Some points, each followed by its number:
array([49, 35, 12, 11, 3, -18, -12, -23, -20, -15, -17, -15, -17, -17, -13, -18]) 0
array([-3, -5, -18, -11, 0, 11, 5, 5, 1, -5, -10, -12, -19, -17, -17, -20]) 1
array([-5, -15, -14, -14, -17, -15, -9, -14, -18, -5, 2, 3, 10, 28, 34, 38]) 2
array([-1, -12, -11, 10, -7, -2, 24, 29, 42, 49, 49, 29, 41, 41, 18, 11]) 3
array([3, 7, -23, -6, -15, -37, -2, 5, 1, 0, 10, 3, 29, 39, 24, -4]) 4
array([-6, -4, -19, -17, -12, -14, -4, -6, 4, 12, 25, 25, 24, 20, 16, 10]) 5
array([17, 21, -11, -39, -39, -39, -39, -39, -39, -34, -27, -8, 49, 23, 44, -30]) 6
array([-36, -21, -24, 6, 3, -13, -22, -39, -19, -31, -24, -39, 14, 33, 32, 8]) 7
array([-11, -14, -15, -8, -10, 6, 9, 30, 27, 41, 45, 45, 41, 39, 35, 16]) 8
array([-8, -2, 16, 1, 13, 13, 33, 20, 27, 38, 22, 20, -3, -9, -32, 4]) 9
array([49, 38, 47, -16, 8, -4, -6, -19, -22, -39, -39, -9, -12, -39, -8, -15]) 10
array([-31, -39, 5, 5, -39, 32, -23, 5, -17, -39, 6, -3, 49, 30, 49, 10]) 11
array([46, 44, 27, 26, 8, -10, -11, -23, -28, -23, -18, -11, -20, -14, -18, -11]) 12
array([-7, 0, -14, -31, -14, 49, 38, 49, 49, 49, 31, 31, -9, 5, -16, -22]) 13
array([-1, -3, -20, -16, -16, -12, -15, -11, -10, 5, 21, 30, 25, 22, 11, -3]) 14
array([13, -16, 35, 49, -10, 38, 49, 49, 40, 17, -39, -39, 9, -13, -1, -6]) 15
array([0, -2, -1, 12, 9, 8, 4, -3, -13, -14, -17, -11, -20, -17, -17, -14]) 16
array([-21, -39, -24, -39, -16, -16, 16, 27, 16, 49, 49, 33, 31, 21, 48, 49]) 17
array([-3, -17, -12, -30, -10, -14, -2, 1, 14, 7, 13, 36, 36, 23, 39, 24]) 18
array([3, -9, -8, -13, 15, 0, -36, 4, 43, -23, 7, -8, 9, 0, 34, 10]) 19
array([-8, -11, 10, -6, 2, 9, 29, 28, 40, 49, 35, 35, 19, 13, -17, 3]) 20
array([5, 17, -12, -22, 5, 49, 10, 22, 49, 49, 7, 13, -24, 6, -9, -2]) 21
array([27, 22, 2, 27, 11, 21, 17, -22, -16, 1, -3, 6, -22, -31, -17, -8]) 22
array([27, 6, 10, 49, 32, 16, -15, -25, -18, -38, -23, 0, -9, -39, -11, -21]) 23
array([-2, 2, -25, -10, -1, -13, -1, -18, -19, 4, 15, 20, 29, 22, -13, -7]) 24
array([15, 43, 14, 14, 11, 1, 17, 2, -21, -14, -35, 38, -8, 13, -23, 12]) 25
array([-26, -8, -39, -19, -14, -39, -34, -31, 6, -30, 26, 18, 26, 49, 45, 31]) 26
array([-9, -6, -21, -16, -14, -3, 3, 7, 7, -8, -11, -10, -19, -15, -19, -20]) 27
array([-3, -13, -20, -14, -16, -19, -11, -25, -7, -18, -1, 5, 5, 18, 9, 6]) 28
array([-2, -15, -23, -8, -16, -6, 1, 19, 27, 41, 30, 17, -2, -4, -9, -19]) 29
array([-4, -8, -23, -15, -18, -16, -10, -12, -1, 14, 17, 19, 23, 32, 37, 36]) 30
array([7, 3, -25, -17, 1, -11, -3, -2, -5, 4, 13, 25, 13, 8, -16, -16]) 31
array([49, 46, 20, 29, 5, 12, -15, -10, -26, -24, -6, -6, -4, -23, -14, 15]) 32
array([7, 11, 8, 36, 38, 40, 31, 18, -5, -8, -13, -17, -24, -23, -10, 0]) 33
array([30, 21, 49, 6, -18, 24, -7, 41, -39, -21, -13, 14, -27, -25, -28, -39]) 34
array([1, -5, -18, -3, 4, 22, 23, 19, 18, 9, 4, -3, -13, -13, -16, -18]) 35
array([-27, -15, -18, -18, -13, 3, 28, 17, -4, -24, -22, -22, -34, -32, -17, -11]) 36
array([-15, -2, 3, -15, -22, 10, -3, 34, 21, 35, 40, 18, 15, 2, -15, -26]) 37
array([3, 6, 5, 22, 26, -25, -17, -17, -21, -39, -31, -39, -39, -39, -7, 14]) 38
array([6, -2, -30, -27, -16, -7, 9, 10, 24, 49, 46, 34, 19, 8, 0, -11]) 39
array([49, 33, 33, 11, 36, 8, -3, -17, -21, -39, -39, -3, -26, -32, -20, 18]) 40
array([6, -6, -30, -36, -37, 33, -35, -15, 33, 23, 6, 29, 1, 16, -3, -17]) 41
array([-16, -5, -18, 7, 26, 18, 24, 29, 44, -7, 8, -11, -17, -4, -8, -25]) 42
array([27, 44, 17, 9, 7, 49, -25, -23, 49, 33, -37, -4, -39, -8, -19, -16]) 43
array([-6, -7, -22, -15, -25, -14, -15, -11, -7, 2, 15, 20, 28, 20, 16, 9]) 44
array([0, 18, -17, 11, 17, -39, -36, -39, -9, -39, -8, -26, -39, -4, -18, 7]) 45
array([22, 19, 11, 23, 10, -14, -15, -20, -20, -21, -16, -22, -14, -17, -15, -16]) 46
array([31, 6, 49, 49, -19, -7, -12, -4, -9, 17, -22, -39, -13, -12, -14, -12]) 47
array([-37, -34, -2, 34, 22, -11, -39, -39, -32, -33, -39, -39, -7, 49, 37, -35]) 48
array([-4, -8, -14, 3, 6, 30, 27, 20, 1, -11, -7, -15, -20, -21, -18, -13]) 49
array([21, 13, 14, 34, 40, 49, 31, 37, 11, 5, -10, -6, -23, -9, -13, -21]) 50
array([-23, -19, 3, -38, -39, -9, -23, 21, -39, -6, 12, 21, -2, 6, -4, -38]) 51
array([8, 18, 3, 13, 22, 49, 33, 37, 45, 34, 12, 8, -17, -4, -13, -12]) 52
array([11, 5, -20, -12, 10, -7, 16, -9, 0, 28, 42, 34, 49, 48, 3, 18]) 53
array([-39, 23, 4, -13, 8, -38, -38, -31, 8, 1, 49, 14, 49, 46, 40, 44]) 54
array([-39, -30, 49, 22, 49, -18, -26, -39, -39, -39, -39, -39, -39, -39, 49, 47]) 55
array([-1, -3, -39, -17, -23, -14, -15, -28, -15, -1, 9, 15, 9, 18, 19, 15]) 56
array([-39, -22, -33, -24, 5, -39, -39, -39, -15, -39, -21, -13, -23, 0, 41, 45]) 57
array([-1, -5, -15, 10, 12, 27, 22, 10, -14, -15, -7, -13, -18, -19, -18, -16]) 58
array([2, -7, -34, -21, -39, -24, -4, 47, 49, 0, -24, -5, 49, -5, 26, 22]) 59
array([-24, 7, 49, -39, 36, -39, -39, -39, -20, -31, -38, 49, 46, 30, 49, 49]) 60
array([-9, 14, -5, 1, 16, 32, 47, 49, 49, 38, 24, -7, 19, -2, 8, -17]) 61
array([-8, -32, -17, -19, 12, 18, 19, 33, 28, 46, 25, 2, -9, -3, -15, 3]) 62
array([-9, -9, -23, -9, -8, 7, 14, 18, 32, 33, 40, 40, 41, 41, 33, 22]) 63
array([-2, -24, -21, -20, -6, 2, 8, 18, 25, 49, 45, 24, 10, 11, -10, 0]) 64
array([40, 49, 44, 34, 45, 26, 4, 1, -32, -39, -35, -39, -20, -39, -20, -36]) 65
array([-30, 9, 0, 16, -8, -25, -39, -35, 8, 32, 49, 49, 49, 44, 0, 48]) 66
array([18, 4, 6, 10, 49, -23, 49, 49, 2, 48, 44, -31, -25, 20, -39, -39]) 67
array([45, -16, -39, -39, -39, -35, -39, -1, -18, -25, 49, 49, 49, 27, 49, 49]) 68
array([-4, -2, -1, 2, 15, 26, 16, 21, 12, 2, -6, -6, -8, -19, -11, -7]) 69
array([8, -10, -7, 3, 5, 11, -14, -4, -14, -11, -33, -5, -33, -4, -5, -23]) 70
array([49, 41, 32, 42, 22, 33, 7, 6, -19, -29, -25, -21, -24, -37, -22, -23]) 71
array([12, 11, 6, 17, 12, 16, -1, -18, -12, -11, -13, -12, -26, -20, -14, -22]) 72
array([42, 27, 19, 29, -7, -14, -13, -22, -21, -13, -12, -26, -19, -13, -20, -18]) 73
array([-23, -2, -39, 10, 48, 17, 32, 25, 44, -6, 8, -7, -3, 24, -22, -22]) 74
array([39, 34, 30, 40, 25, 21, 3, -16, -13, -18, -14, -16, -22, -15, -9, -16]) 75
array([-8, -12, -23, -16, -19, -24, -5, -24, -13, -8, -1, 6, 5, 10, 9, 5]) 76
array([15, 18, 10, 28, 35, 40, 37, 30, 15, 2, -4, -4, -14, -15, -11, -11]) 77
array([-2, -11, -20, -15, -21, -9, -4, -20, -8, -5, 7, 10, 6, 3, 1, -1]) 78
array([-17, -29, -5, 7, 15, -30, -39, -39, -16, -39, -12, 35, 23, -28, 36, -1]) 79
array([15, 45, -5, 23, 22, -39, -15, -31, -31, 3, 49, 8, 19, 49, -39, -6]) 80
array([13, 2, 7, 15, 10, -4, -28, -12, -19, -12, -34, -8, -25, 0, -9, -29]) 81
array([-8, -6, -19, -15, -17, -3, -3, 4, 19, 27, 22, 13, 1, -1, -8, -18]) 82
array([0, -12, -20, -22, -16, -14, -10, -16, -6, -7, 1, 15, 18, 18, 37, 33]) 83
array([-9, -4, -14, -31, -21, 18, 35, 25, 30, 23, 16, 38, 23, 44, 32, 33]) 84
array([8, -17, -39, -24, 8, 28, 29, -39, -39, -11, 30, -39, 40, 3, 43, 49]) 85
array([40, 30, 35, 45, 30, 4, -1, 4, -20, -29, -28, -23, -39, -34, -6, 0]) 86
array([-23, -19, -22, -6, -11, -30, 5, 13, -11, -7, 14, 2, 4, -14, 31, 49]) 87
array([49, 45, 22, 9, 2, 24, 22, 4, 2, -24, -21, -14, -14, -23, -28, -32]) 88
array([-3, -5, -32, -14, -29, -25, -16, -4, -4, -11, -16, 6, 19, 35, 49, 45]) 89
array([-28, -39, -39, -35, -39, -26, -39, -22, -39, -39, -3, -15, -5, -39, -15, 49]) 90
array([-1, -9, -26, -17, -23, -24, -15, -19, -8, -3, 11, 28, 26, 31, 26, 12]) 91
array([49, 19, 43, 32, 48, 9, -39, 8, 38, -30, -39, -34, -39, -17, 6, -39]) 92
array([-12, -7, -22, -13, -20, -14, -13, -6, -5, 8, 7, 9, 8, 8, 1, -5]) 93
array([-3, -18, 2, 4, -37, 15, -15, 12, -16, -26, 4, 5, 36, 16, 30, 4]) 94
array([-39, -39, 15, 49, 49, 49, -25, -39, -6, -30, -39, -39, -34, 32, 5, -39]) 95
array([49, 40, 32, 36, 18, 5, -2, -17, -17, -18, -15, -15, -17, -17, -19, -17]) 96
array([-9, -18, -11, -1, -17, -1, 2, 12, 19, 26, 28, 9, 11, 6, -3, -8]) 97
array([8, 10, -28, -23, -8, 5, 16, -7, 6, 33, 27, 18, -13, -35, -26, -2]) 98
array([0, -8, -19, -11, -12, -17, -13, -3, 3, 16, 16, 29, 24, 35, 31, 22]) 99
array([-9, -17, -21, -6, -14, 4, 1, 18, 31, 25, 20, 11, -3, -30, -17, -22]) 100
array([3, -7, -38, -18, -11, 0, 9, 13, 24, 49, 49, 49, 42, 36, 44, 34]) 101
array([-16, 15, 29, -18, 42, -39, 9, -2, 5, 26, 43, 49, 22, 49, 23, 23]) 102
array([-7, -14, -18, -14, -17, -18, -22, -21, -20, -11, -7, -3, -1, 10, 14, 7]) 103
array([-10, -9, -26, -8, -18, -14, -17, -23, -21, -16, -12, 0, 6, 15, 26, 18]) 104
array([9, -39, -10, -39, 36, 31, 10, 25, -2, 46, 18, 11, -4, 13, -10, 30]) 105
array([-4, -15, -13, -33, -20, 33, 49, 35, 23, -5, -23, -9, -30, -33, -34, -31]) 106
array([-8, -8, -21, -16, -14, -11, -6, -5, 2, 13, 22, 26, 32, 43, 49, 48]) 107
array([-9, -10, -25, -16, -14, -22, -18, -10, 6, 17, 14, 3, -9, -20, -22, -17]) 108
array([4, -34, -22, 16, -39, 41, 36, 49, 49, 13, -19, -25, 49, -34, 35, -35]) 109
array([-17, -3, 12, 10, 5, 10, 25, 11, -15, -13, -17, -20, -11, -11, -13, -20]) 110
array([49, 23, 25, 33, -5, -5, -33, 5, -33, -22, -39, -10, -39, -10, -12, -35]) 111
array([2, -4, 7, 17, 16, 47, 24, 19, -17, -7, -15, -10, -19, -13, -15, -26]) 112
array([-1, -1, -24, -29, -23, -19, -12, -23, -6, 7, 15, 18, 40, 41, 46, 38]) 113
array([-11, -39, -15, -33, 14, 23, 21, 29, 0, 22, -4, -24, -32, -14, -22, 14]) 114
array([37, -18, 6, 18, 8, -22, -39, 27, -2, 28, -33, 42, -10, 49, 28, -39]) 115
array([-7, -9, -17, -15, -25, -19, -18, -13, -22, -11, 0, 10, 7, 7, 6, -10]) 116
array([1, -2, -26, -16, -12, -12, 0, -10, -9, -1, 12, 20, 29, 35, 38, 42]) 117
array([-7, -8, -31, -12, -16, -6, -2, -7, 4, 16, 38, 30, 49, 47, 49, 49]) 118
array([33, 31, 12, 42, 40, 24, 44, 22, 1, 5, 3, -11, -20, -9, -29, -25]) 119
array([-14, -1, -11, -24, -22, -27, -12, -20, -21, -22, -14, -17, -21, -4, 2, 20]) 120
array([16, -13, -4, 1, -3, -5, -26, 28, 16, 26, -12, 31, -6, 29, 14, -28]) 121
array([-19, -8, -2, -7, -30, -20, -8, -9, -20, -14, -6, -1, 16, 22, 15, -1]) 122
array([-7, -34, -8, -39, 12, 3, 35, 2, 14, -13, -14, -2, 18, -33, 13, -4]) 123
array([20, 35, 41, 37, 15, 3, 7, -16, -19, -12, -11, -13, -17, -14, -7, -18]) 124
array([46, 49, 28, 49, 42, 11, 16, -16, -20, -8, -14, -13, -10, -17, -39, -12]) 125
array([0, 2, -9, -39, -25, -31, -18, -31, -16, -1, 2, 7, 6, -4, -3, -9]) 126
array([0, 3, -16, 1, 14, 16, 35, 30, 16, 8, 5, -9, -14, -14, -19, -24]) 127
array([-8, -3, 14, -3, 10, 7, 21, 21, 40, 38, 28, 25, 13, 6, -17, 10]) 128
array([-1, -39, -11, -29, 11, 15, 15, 34, 24, 49, 49, 28, 31, 45, 26, 37]) 129
array([-5, -17, -22, -4, -15, -15, -22, -18, -9, -9, -3, 11, 16, 5, 12, 3]) 130
array([48, 38, 21, 23, 4, 20, -14, -19, -7, -7, -20, -9, -23, -10, -19, -20]) 131
array([29, 0, 2, 22, 17, -11, 0, 49, 30, 49, 11, 36, 8, 49, 14, -28]) 132
array([-4, -9, -21, 13, 7, 26, 32, 40, 49, 49, 34, 28, 11, -10, -8, -13]) 133
array([0, -27, -16, -19, 0, -1, 6, 17, 13, 49, 40, 36, 25, 24, 14, 15]) 134
array([-10, -39, 0, -17, -39, 26, -39, 48, 49, 49, -39, -31, -39, -24, -35, -20]) 135
array([-2, 7, -15, 13, 23, 40, 49, 31, 19, 7, -6, 15, -10, -15, -18, 3]) 136
array([-33, -4, 36, -27, 18, -20, 7, 14, 22, -7, -22, 0, -39, -33, -7, -6]) 137
array([0, 5, -9, 9, 36, 29, 21, 6, 8, -12, -8, -18, -14, -26, -25, -16]) 138
array([-21, 1, -7, 2, -11, -14, -28, -16, 19, 27, 49, 46, 21, 9, -24, 6]) 139
array([-1, -6, -21, -10, -19, 1, -7, -9, 11, 27, 24, 36, 38, 49, 48, 39]) 140
array([-39, 19, 49, 40, -39, -39, 49, 16, -39, -39, -39, -39, 49, 49, 47, -17]) 141
array([12, 4, 1, -3, -10, 9, -2, 11, -9, -26, -29, -22, -27, -33, -25, -15]) 142
array([-27, 49, 37, -4, 49, -21, 2, -7, 19, -31, 21, -39, 9, -16, 9, -31]) 143
array([6, -39, 49, -39, 49, 49, 49, 49, 43, 49, -35, 1, -15, -21, 8, 49]) 144
array([20, 3, -39, -13, -26, -16, -19, -29, -29, 3, 45, 47, 49, 49, 2, 37]) 145
array([49, 6, 49, 49, 48, 8, -39, 49, -2, 10, -39, 14, -39, 49, 10, -39]) 146
array([43, 48, 13, 29, 21, -21, -10, -17, -1, -39, -12, -15, -22, 1, -20, -22]) 147
array([37, 20, 4, -3, 21, -8, 1, -17, -19, 6, -2, -27, -6, -9, -35, -10]) 148
array([-31, -14, -7, -10, 7, -35, -35, -25, -21, -2, -25, 4, -17, -7, 24, -3]) 149
array([45, 49, 49, 24, 47, 5, 5, -11, -34, 6, -22, -13, -32, -25, -39, -4]) 150
Which five points above are nearest to each new point? Their numbers follow each, smallest number first.
array([-6, -23, 21, 7, 26, 39, 21, 10, -29, -13, -15, 10, -17, 3, -21, 10]) ~ 16 58 69 110 112
array([-13, -12, -18, -16, -16, -22, -15, -13, -2, 8, 7, 11, 2, -2, 6, -3]) ~ 76 78 93 116 130
array([-17, -39, 49, 49, -39, -6, 10, 27, 33, 49, 18, -39, 49, 49, 49, 49]) ~ 3 8 63 107 140
array([-18, -13, -2, -14, -5, -30, -16, -6, 8, 12, 25, 35, 31, 45, 49, 49]) ~ 30 99 107 118 140
array([-19, -11, -6, 12, -2, -39, -21, -32, -39, -39, -38, -36, -39, -39, 0, 26]) ~ 38 45 57 120 149
array([49, 40, 28, 34, 18, 11, -2, -12, -17, -18, -13, -14, -17, -19, -16, -14]) ~ 12 75 96 124 131
array([5, 0, -14, -39, -20, -17, -5, -11, -14, 21, 5, -12, 8, -7, -6, -24]) ~ 78 93 108 116 126
array([-38, -31, -33, -15, 3, -14, 19, 33, 23, 7, 14, 3, -23, -39, 4, 36]) ~ 36 62 87 100 114
array([1, -4, -10, 9, 6, 7, -8, -17, -20, -16, -15, -13, -19, -16, -15, -11]) ~ 1 16 70 72 81
array([-2, -6, -16, -2, 10, 9, -7, -16, -19, -21, -14, -12, -22, -18, -15, -20]) ~ 1 16 58 70 72
array([33, 15, 2, 17, -15, -8, 17, 25, 19, -17, -39, -39, -17, -30, 10, 2]) ~ 16 69 88 110 142
array([29, -20, 0, 14, 3, -15, -39, 36, 2, 25, -33, 39, -3, 49, 49, -12]) ~ 4 99 115 121 132
array([34, 40, 1, 49, 49, -5, 49, 25, -12, 0, 17, -33, -21, 10, -39, -39]) ~ 50 67 77 119 125
array([-8, -10, -23, -11, -9, 2, 3, 11, 21, 18, 15, 9, 1, -11, -12, -6]) ~ 29 35 82 97 100
array([-32, -21, -18, -13, -13, -16, 10, -16, 2, 19, 19, 34, 30, 33, 21, 10]) ~ 5 18 30 44 99
array([23, 9, 30, -36, -13, 49, 49, 49, 49, -34, -39, -24, -39, -39, -39, -39]) ~ 49 88 106 127 142
array([-27, 47, 49, -36, 38, -20, -35, 10, -8, -4, 39, 30, -4, -11, -8, 42]) ~ 54 102 137 139 143
array([-1, -2, 23, -39, 29, 40, 49, 49, 42, 49, 40, 48, 29, 6, 0, 10]) ~ 13 20 61 128 133
array([-22, -36, 2, 7, -30, -15, 13, 8, 32, 29, 25, 10, 23, -11, 15, -4]) ~ 29 64 82 97 100
array([15, 0, 0, 26, -14, 23, -38, -24, -37, -38, 1, -1, 15, -19, -9, 28]) ~ 23 32 46 103 130
array([36, 25, 6, 8, -3, -14, -4, -26, -25, -17, -22, -11, -19, -21, -11, -17]) ~ 0 12 46 72 73
array([46, 28, -8, -6, -16, -17, -14, -28, -19, -9, -11, -5, -21, -26, -15, -13]) ~ 0 12 46 73 148
array([-22, -28, 0, -9, 27, -7, -7, -11, 6, -39, -39, -39, -39, -39, -23, 10]) ~ 16 36 38 137 142
array([49, 49, 49, 49, 38, 36, 3, 4, -22, -37, -24, -20, -25, -22, -20, -14]) ~ 65 71 75 86 96
array([-22, -9, -14, 14, 23, 43, 37, 42, 43, 32, 16, -6, 0, 3, -5, -22]) ~ 42 52 61 127 133
array([-15, 2, -14, -12, 5, 49, 37, 49, 49, 35, 22, 16, -15, 15, -22, -25]) ~ 13 21 52 61 133
array([49, 5, -39, -39, -39, 17, 49, 49, 49, 45, -39, 4, 49, -39, 38, 14]) ~ 59 61 84 109 123
array([5, -19, -10, 11, -25, -8, -9, 24, 24, 49, 3, -10, -36, 4, -23, -37]) ~ 29 82 97 100 108
array([29, 23, 9, 16, 10, -4, -5, -15, -13, -23, -18, -14, -27, -14, -21, -14]) ~ 0 12 46 72 73
array([-15, 17, 49, -1, 34, -39, -39, -39, -18, -39, -29, 1, -36, -39, -7, -11]) ~ 10 38 45 46 81
array([-18, -39, -10, -18, -27, -3, 49, 20, 17, 37, 22, 10, 9, -6, 25, -5]) ~ 29 62 64 82 97
array([2, 0, -7, 8, -2, 0, -1, 4, -9, -7, 4, 28, 18, -6, 1, -7]) ~ 24 31 78 93 130
array([40, 8, 21, 6, -39, 10, -39, -12, -13, 1, -2, -10, -3, -14, -13, 29]) ~ 0 32 46 73 131
array([-39, -9, 27, -11, -2, -1, 27, 8, -18, -14, -29, -24, -11, -15, 17, -13]) ~ 1 16 36 110 137
array([34, 47, 17, 4, 4, -25, -11, -22, -15, -24, -9, -27, -13, -21, -7, -20]) ~ 0 12 46 73 147
array([34, 41, -20, 39, 26, -30, 49, 49, 15, -17, -20, -39, -11, 7, -39, -39]) ~ 77 88 119 127 147
array([-4, -2, -10, 4, 4, 12, -1, -15, -18, -16, -21, -14, -20, -18, -18, -17]) ~ 1 16 58 70 72
array([4, 3, -19, -5, -4, -19, 8, 6, 7, 26, 43, 36, 36, 49, 21, 17]) ~ 5 53 63 99 140
array([40, 32, 28, 38, 27, 19, 6, -9, -14, -15, -16, -10, -19, -17, -17, -18]) ~ 71 75 96 124 125
array([-18, 4, 14, 7, 27, -17, 10, -23, -24, -39, -25, -39, -27, -39, -5, 7]) ~ 16 38 46 72 110
array([17, 8, -19, -39, -39, 27, -33, -39, -13, 15, 0, -32, 18, -24, 5, -30]) ~ 78 93 108 116 126
array([-8, -11, -21, -26, -18, 4, 17, 8, 15, 17, 19, 31, 15, 11, -10, -18]) ~ 29 31 39 82 97
array([-39, 33, 18, 22, 49, 3, 30, 17, 49, -19, 25, -39, 26, 17, 19, -39]) ~ 42 61 74 127 143
array([-29, -9, 49, -21, 4, -39, 7, -26, -17, 19, -28, 2, -32, -24, -39, 1]) ~ 16 110 120 137 149
array([-8, -39, 49, 49, -39, -15, 49, 25, 16, 49, 21, -39, 49, 33, 49, -1]) ~ 3 8 15 94 97
array([17, 12, 19, 32, 9, 28, -8, -17, -16, -17, -21, -11, -25, -32, -18, -38]) ~ 16 23 72 75 131
array([-11, -29, 0, 11, -33, -24, -18, -16, -15, 4, -7, -18, 20, 24, 24, 40]) ~ 2 83 103 104 122
array([3, 12, -19, -39, -23, 49, -30, -24, 41, 37, -22, -1, -39, -2, -17, -21]) ~ 1 21 41 43 82
array([-18, -39, 37, 49, -31, 5, 41, 49, 44, 49, 8, -39, 20, 15, -9, 7]) ~ 15 20 61 97 128
array([38, 37, 15, 19, 24, 4, 35, 8, -15, -3, 2, -20, -1, -6, -22, -39]) ~ 88 96 119 124 148
array([-14, -18, -19, -20, -23, -17, -3, -8, 3, 18, 12, 12, 17, 7, 8, -10]) ~ 5 44 78 82 93
array([-39, 44, -3, 14, 49, -39, -39, -39, 3, -13, 49, 49, 39, 49, -39, 49]) ~ 54 66 80 102 139
array([-5, -16, -23, -17, -22, -20, -17, -2, 10, 4, 4, -5, -12, -18, -18, -16]) ~ 1 27 82 93 108
array([-10, 25, 3, -39, -30, 49, -17, -9, 40, 37, 3, 31, -7, 30, 5, 14]) ~ 5 21 41 82 84
array([-17, -13, 18, 12, -22, -22, -8, 5, -18, 11, -12, 11, 10, 29, 8, -27]) ~ 93 116 121 122 130
array([-1, 1, 9, 32, 30, 0, -21, -29, -13, -39, -22, -3, -13, -39, -11, -24]) ~ 16 23 46 72 81
array([-39, -12, 15, 9, 45, 0, -8, -37, -34, -12, -25, -30, -27, -39, 48, 42]) ~ 38 55 57 120 149
array([-18, 26, 28, -39, 10, -29, -20, 5, -33, 33, 47, 21, 22, 49, 29, 49]) ~ 30 54 99 102 107
array([1, -6, -39, -1, -14, -3, 27, -17, 8, 37, 34, 10, -7, -23, -14, -12]) ~ 29 82 98 100 108
array([-10, 7, -31, -1, 2, -37, -21, -22, 11, -39, -11, -19, -23, 6, -12, -15]) ~ 27 28 45 103 120
array([29, 27, 40, 15, -39, -19, -38, -22, -39, -39, 1, -14, 39, 13, -7, 34]) ~ 12 32 73 94 122
array([-21, -4, -39, -22, -10, -39, -20, -18, 26, -4, 41, 39, 33, 49, 31, 18]) ~ 5 26 30 91 99
array([-7, -39, -2, -35, 2, -7, -15, -12, -24, 21, 1, 2, -1, 29, 5, 39]) ~ 2 30 76 83 103
array([-10, -15, 1, -13, -9, -11, 3, -30, -29, -5, -24, -7, -37, -23, -39, -8]) ~ 1 16 27 70 142
array([-6, 5, 11, 40, 42, 17, 28, 17, -7, -18, -18, -25, -39, -39, -10, 31]) ~ 33 58 77 86 138
array([16, 20, 1, -1, -17, -29, -22, -27, -24, -30, -18, -17, -25, -32, -14, 2]) ~ 0 45 46 73 120
array([39, 17, 0, -1, -13, -19, -16, -24, -24, -21, -14, -10, -18, -17, -14, -17]) ~ 0 12 46 73 81
array([-27, 49, 45, 24, 45, -36, -11, -29, 4, -37, 9, -39, -5, -5, 1, -24]) ~ 45 46 124 143 147
array([-27, 12, 49, 18, 49, 11, -6, -35, -39, -39, -39, -18, -39, -39, -21, 0]) ~ 23 38 40 72 124
array([0, -17, -39, -19, -8, 13, 41, -31, -14, 26, 49, -19, 38, -6, 17, 37]) ~ 5 30 53 85 117
array([0, 2, -8, 20, 18, 49, 48, 49, 36, 34, 21, 13, -5, -6, -11, -14]) ~ 52 61 127 133 136
array([49, 42, 15, 24, -9, 17, 9, 20, 32, -15, -39, -36, -8, -30, 13, -7]) ~ 71 75 88 96 131
array([43, 29, 8, 12, -1, -8, -13, -25, -20, -20, -15, -12, -21, -20, -19, -15]) ~ 0 12 46 73 131
array([-4, -9, -23, -9, -5, 4, 9, 12, 25, 22, 22, 26, 14, 13, 6, -3]) ~ 5 29 64 82 97
array([-7, -20, -4, 11, -2, 7, 12, -6, -9, -9, -4, -3, -12, -11, -9, -12]) ~ 1 16 27 58 110
array([-21, -13, -17, 15, 8, 26, 25, 21, 43, 41, 37, 11, 36, 29, 19, -6]) ~ 3 8 20 63 133
array([-26, 49, 49, -33, 33, -12, 49, 17, 46, -18, 15, -39, 8, -20, -8, -39]) ~ 42 110 127 137 143
array([1, -18, -18, -21, -19, -18, -20, -20, -24, -20, -15, -13, -12, 3, 15, 8]) ~ 28 76 103 104 120
array([-39, -19, -9, -17, -2, -39, -16, -14, 2, 6, -17, -16, -31, -39, 30, 18]) ~ 57 87 103 120 149
array([-3, -7, -16, -15, -12, -15, -17, -20, -9, -13, -8, -5, -3, 3, 12, 11]) ~ 28 76 103 104 130
array([-6, -14, -24, -13, -16, -7, -14, -10, -2, 11, 22, 26, 33, 46, 49, 43]) ~ 30 107 117 118 140
array([-18, -16, -4, -27, -33, -4, 0, 39, 6, 45, 46, 38, 18, 0, -7, -32]) ~ 29 37 39 64 97
array([-1, -12, -33, -5, -8, 37, 8, 4, -19, -25, -2, -4, 7, -14, -13, 3]) ~ 1 16 49 58 69
array([5, 6, -7, 2, 0, -6, -10, -35, -33, -22, -20, -17, -5, -17, -7, -24]) ~ 16 46 70 72 81
array([48, -13, 28, 39, 13, -15, -39, 30, -14, 1, -39, 11, -39, 37, 2, -39]) ~ 81 111 115 121 146
array([-9, -4, -15, -7, 3, 33, 42, 49, 46, 49, 39, 19, 0, -5, -13, -10]) ~ 13 20 61 62 133
array([-6, -13, -23, -12, -12, -6, 5, 2, 13, 14, 16, 21, 18, 20, 19, 8]) ~ 5 14 18 44 99
array([-8, -8, -20, -10, -3, 12, 10, 5, -3, -12, -14, -12, -19, -18, -19, -21]) ~ 1 16 27 49 58
array([-36, -20, -15, 13, 12, -26, -24, -39, -21, -20, 7, -23, 30, 41, 2, -30]) ~ 7 28 48 122 130
array([10, 8, 4, -5, -14, 29, 13, 49, 10, 24, 19, 21, 5, -16, -8, -23]) ~ 35 37 69 100 127
